The same turns and mirrors carry the whole set onto itself, and each row onto the other rows of its family. Which rows share a family with each named row? Give them in list order.
These 39 rows form 13 families of 3 rows each.
q_907: [-12   9   0   8  25   2   2  13   3   0  -3  -4 -33 -32   6  -6 -10  20
  -5  16]
q_990: [-17  30 -11  -7  -1 -10   5  21  22 -41  10  -3   1  14  -6 -13 -35  -7
 -23   7]
q_272: [-13   8 -29 -18   8  -6  22   5  -1 -32  16  -8  -7  19  -1 -35 -21  -2
 -19   5]
q_209: [-14  39   0   3  -4  18  -8   5  24 -35   1 -20   1  18 -10  -2 -21   9
 -33  14]
q_871: [  8  11 -28  14  -7  20   7  24  -1   4  -3 -34 -28 -16 -23 -15  -3 -11
 -26   5]
q_829: [-36  20 -14 -44  24  16  11  21  22 -14 -11 -23  -6 -22   9  -5   1   4
 -11   0]
q_638: [-14  30  -7  -2  -6   6  22  12  21 -35   6 -33   7  15 -10 -20 -10  -8
 -45 -11]
q_612: [-29  17  10 -33  15  10  29   8  12 -12 -12 -14   6 -13   8 -32  -3   8
 -33  -4]
q_456: [  6  13  -4  13 -16  21   7   3  32  -4  -3 -30 -12  -8 -25  11 -16   6
   0  -1]
q_489: [  0  17 -13 -11  12  -3  12  18  -7 -24  10  -7 -25   7  -6  -8 -23  -7
 -48  23]
q_850: [  6   5 -38  21 -10   2  22   9   4   8   2 -32   5  -1   2 -12  -7 -10
 -23 -18]
q_855: [ -4  22   4   3   2  -3   2  13   4 -14  22   4 -36  -4  -3   1 -27   3
 -27  14]
q_772: [ -8 -16 -15  16  14  20   0  22  23   8  16 -49  -4   3  -8 -14 -10  -8
 -14 -13]
q_941: [ 12   6 -11 -21  26  14  17  14   7   0 -15 -14   6 -17  29 -25  -5  -6
   0   3]
q_590: [ -2   7 -10   9  14  19  21  12  28  -1 -21 -46  14 -15 -12 -27   6   7
 -30 -10]
q_951: [-26  16   2 -20  11   1  12  22  15   5 -21   2   5 -34  18 -16 -15   6
  -2   1]
q_294: [-14  12 -11  19  -2  26  -6   1  26   6 -19 -33   3 -11 -23 -11  -5  27
 -21   8]
q_373: [-33   9  -7  -1  37  29  10  24   5  -2 -12  -5  -7  -9  12 -17   7  -1
   4  -3]
q_124: [-10  18 -14  -1  -4 -13   5  14  24 -28  10 -26   2  28 -12 -21 -30  -1
 -13  25]
q_977: [-15   3 -19  18 -16  -3  13  12  20  25 -12 -40   6 -11  -8 -16 -10   6
  -4   5]
q_360: [-17  19   5  -6  -1  -8  15  -5  19 -26  10  -4 -11   8  -8  18 -29  15
 -23  10]
q_351: [ -2   1 -35 -15  -7  12  -9 -17  14   4   5 -16  -3  10   4 -20 -28 -23
 -19  -7]
q_178: [-27  10  -9   3  26   4  13  15   6 -17  13   8  -3  28  -2  -2 -20  -6
 -38   4]
q_332: [-35  30  15 -17   1  21   1   2  11   0 -16  -6   1 -17  12  -5  -8  20
 -22   9]
q_128: [-10  -2 -35 -13  26  -4  -7 -18  10  -8  -5 -11   6   5  25 -12 -24  -6
 -20   5]
q_136: [  9  18 -11  29   0  14  -6  19  14  -5  10 -23 -35 -16 -16  -4 -12   2
  -6   7]
q_635: [-13  10 -42  -3   9  15 -11 -10   9  -6  -9 -29  -1  -7  23 -18  -9 -16
   4 -10]
q_765: [ -3   4 -30  28  -6   3   4  21  31   6 -12 -31   6 -14 -26 -15 -17   3
 -11  -5]
q_135: [-25  18 -29 -19  11  -5  12  14  27 -29  10 -26  -2  13 -14  10 -17   0
 -47   1]
q_365: [-24  13   5  -6  15  12  12   1  16 -12 -15 -16 -13 -26   2   4  -5  26
  15   7]
q_111: [-19  25  10 -23   7  -5  12  18  14   0 -12 -15   8 -10  33 -10 -15  -3
   2  17]
q_472: [-13  15 -12  -7  28   9  13  24 -14  -4 -17 -17 -22 -32  16 -12   4   3
 -16  15]
q_94: [ -4   5 -28 -12   0  22   8  21  38  14 -10 -42   0 -17 -22   3  -3  -5
 -28 -10]
q_679: [ -2   4 -16  21   3  36   6  23  20  14   2 -17  -6  10 -21 -10  -7 -19
 -18 -12]
q_846: [  7  20 -42  10   3  -3   9   8  21  19  -7 -40  -3 -10 -11  -8 -27  10
 -34  -9]
q_986: [-18  41 -36 -19  13  -9   8   9  10 -32   8 -24 -14   9   0 -21 -32   9
 -22   2]
q_211: [-33 -12   5 -18  31  14   7  19   9   7   9 -24  -6 -12  24 -17  -8   0
  -7  -8]
q_427: [ -1  32 -16 -37  15  13   9  14  15  13 -16 -20 -10 -27  16 -23 -23   5
  -6  -2]
q_915: [-23   2  -1  -9  16   5   4  19  14 -22  34 -25  -7  24   9  -9 -25 -13
 -28  -6]

Which other rows belong to the same family as q_351? q_128, q_635
Which other rows belong to the same family as q_456? q_360, q_365
Which other rows belong to the same family as q_850? q_272, q_941
Which other rows belong to the same family as q_489? q_871, q_472
Which other rows belong to the same family as q_136? q_907, q_855
Which other rows belong to the same family as q_332? q_209, q_294
Which other rows belong to the same family as q_94? q_829, q_135
Which other rows belong to the same family as q_772? q_211, q_915
Which other rows belong to the same family as q_765? q_990, q_951

The same turns and mirrors carry the whole set onto itself, and each row onto the other rows of its family. Which rows share a family with each named row? Give them in list order.
These 28 rows form 7 families of 4 rows each.
q_859: [  0  22 -17  36  12  15  -5  -2  -1]
q_591: [ 30 -11  31  17  10   5  -5  23   1]
q_890: [26 -5 28 22 10  3 -5 29  2]
q_197: [ 15 -16   4  50   6  13 -14  -5  30]
q_994: [ 29 -13  27  33   7   3  -3  27   1]
q_274: [ 15 -15   1  53   9  15   0  -6  32]
q_917: [  1  16 -20  18   9  18  -6 -11   9]
q_662: [ -4  22 -14  22   7  14   1  -6   3]
q_522: [  1  20 -20  36   9  15  -8  -8   3]
q_54: [15 -7 10 60  4  6  5 -5 25]
q_676: [ 28 -15  26  31  12   5 -13  24  -5]
q_853: [ 24 -14   5   4   2  17  19  -7 -14]
q_439: [ 24  -2   1  11   0   4  26  -1 -21]
q_331: [ -7  17 -17  25  17  15   1  -4   5]
q_114: [ 19 -13  10  52   0  12  -4  -8  30]
q_477: [ 26  -5  -2   5  -4  10  18  -7 -16]
q_417: [ 17 -10  -4  58   2   6  -8 -11  23]
q_908: [ 18 -18  -4  51   2   8  -7 -12  25]
q_825: [ 34 -15  26  22   4  12 -19  17   3]
q_475: [ -2  18 -21  30  11  13   8  -3  -1]
q_737: [ -3  24 -15  28   3  18   3 -10   1]
q_700: [ 29  -7  32  31   3   5 -14  23   0]
q_514: [ 30 -12  -6   8   1  11  16  -2 -20]
q_199: [ 25  -9   8   3   3  15  22  -2 -15]
q_151: [ 24  -3   3   5  -6  17  16  -6 -19]
q_513: [ 30  -8  29  27  -1  -1 -10  22   3]
q_42: [ 23 -11  -2  -1   2  17  12  -3 -18]
q_98: [17 -9  8 51 -3  6 -8 -8 32]

Which other rows belong to the same family as q_98? q_737, q_151, q_513
Which other rows belong to the same family as q_994? q_197, q_475, q_42
Which other rows belong to the same family as q_199? q_591, q_522, q_417
Which other rows belong to the same family as q_917? q_54, q_439, q_825

The same turns and mirrors carry the whole set onto itself, and each row onto the other rows of its family. Which rows share a family with each named row? Give them in list order.
These 32 rows form 4 families of 8 rows each.
q_117: [ 29 -27   2 -30  27   6   3   5]
q_996: [ 36 -16  15 -21  34  10   9  18]
q_487: [-13 -11 -19 -30  -5  15  13  26]
q_684: [ -4 -20 -27 -31  13  17  21  15]
q_903: [ 13 -22 -20 -21  20   7   1   3]
q_219: [ 21   1  30 -23  19  13  -1  38]
q_423: [-11  -5 -14 -34  -9  21  17  29]
q_157: [ 36 -13  18 -21  32  11   8  19]
q_353: [  6   2  23 -33  12  23  19  49]
q_401: [ 26   1  31 -24  17  15   3  34]
q_466: [ 25 -28  -1 -31  25   4   2   5]
q_634: [ -9   5  -6 -21   0  24  25  43]
q_841: [ -1  10   3 -22   1  27  23  45]
q_163: [ 19   3  30 -19  15  14   4  42]
q_179: [ 31 -11  24 -20  34  10  12  29]
q_608: [ 28 -27  10 -29  28   1  -1  12]
q_750: [  2   1  19 -33   4  21  20  51]
q_719: [ -7   9  -2 -22   2  26  20  44]
q_228: [ 28   0  30 -21  20  12   1  34]
q_120: [ 13   2  28 -34  10  22  17  47]
q_207: [ -3 -18 -27 -33   6  18  23  16]
q_37: [ 11 -21 -23 -21  15   9   7   3]
q_669: [  1 -27 -26 -31  14  12  20  14]
q_572: [  0 -18 -27 -30   7  18  22  13]
q_727: [ -3  10   3 -24  -1  28  22  43]
q_884: [ 33 -12  19 -18  37  12   8  24]
q_644: [ 14 -22 -21 -23  16   8   5   1]
q_581: [-15  -8 -16 -35  -5  20  13  30]
q_760: [ 12   4  25 -31   8  26  21  47]
q_535: [-12  -2 -13 -33  -9  20  15  32]
q_454: [ 26 -29   5 -33  30   4   1   9]
q_108: [ 16 -24 -16 -17  24   4   4   4]

Which other rows belong to the same family as q_179? q_487, q_634, q_163, q_608, q_750, q_669, q_108
Which other rows belong to the same family as q_884? q_684, q_903, q_219, q_353, q_719, q_581, q_454

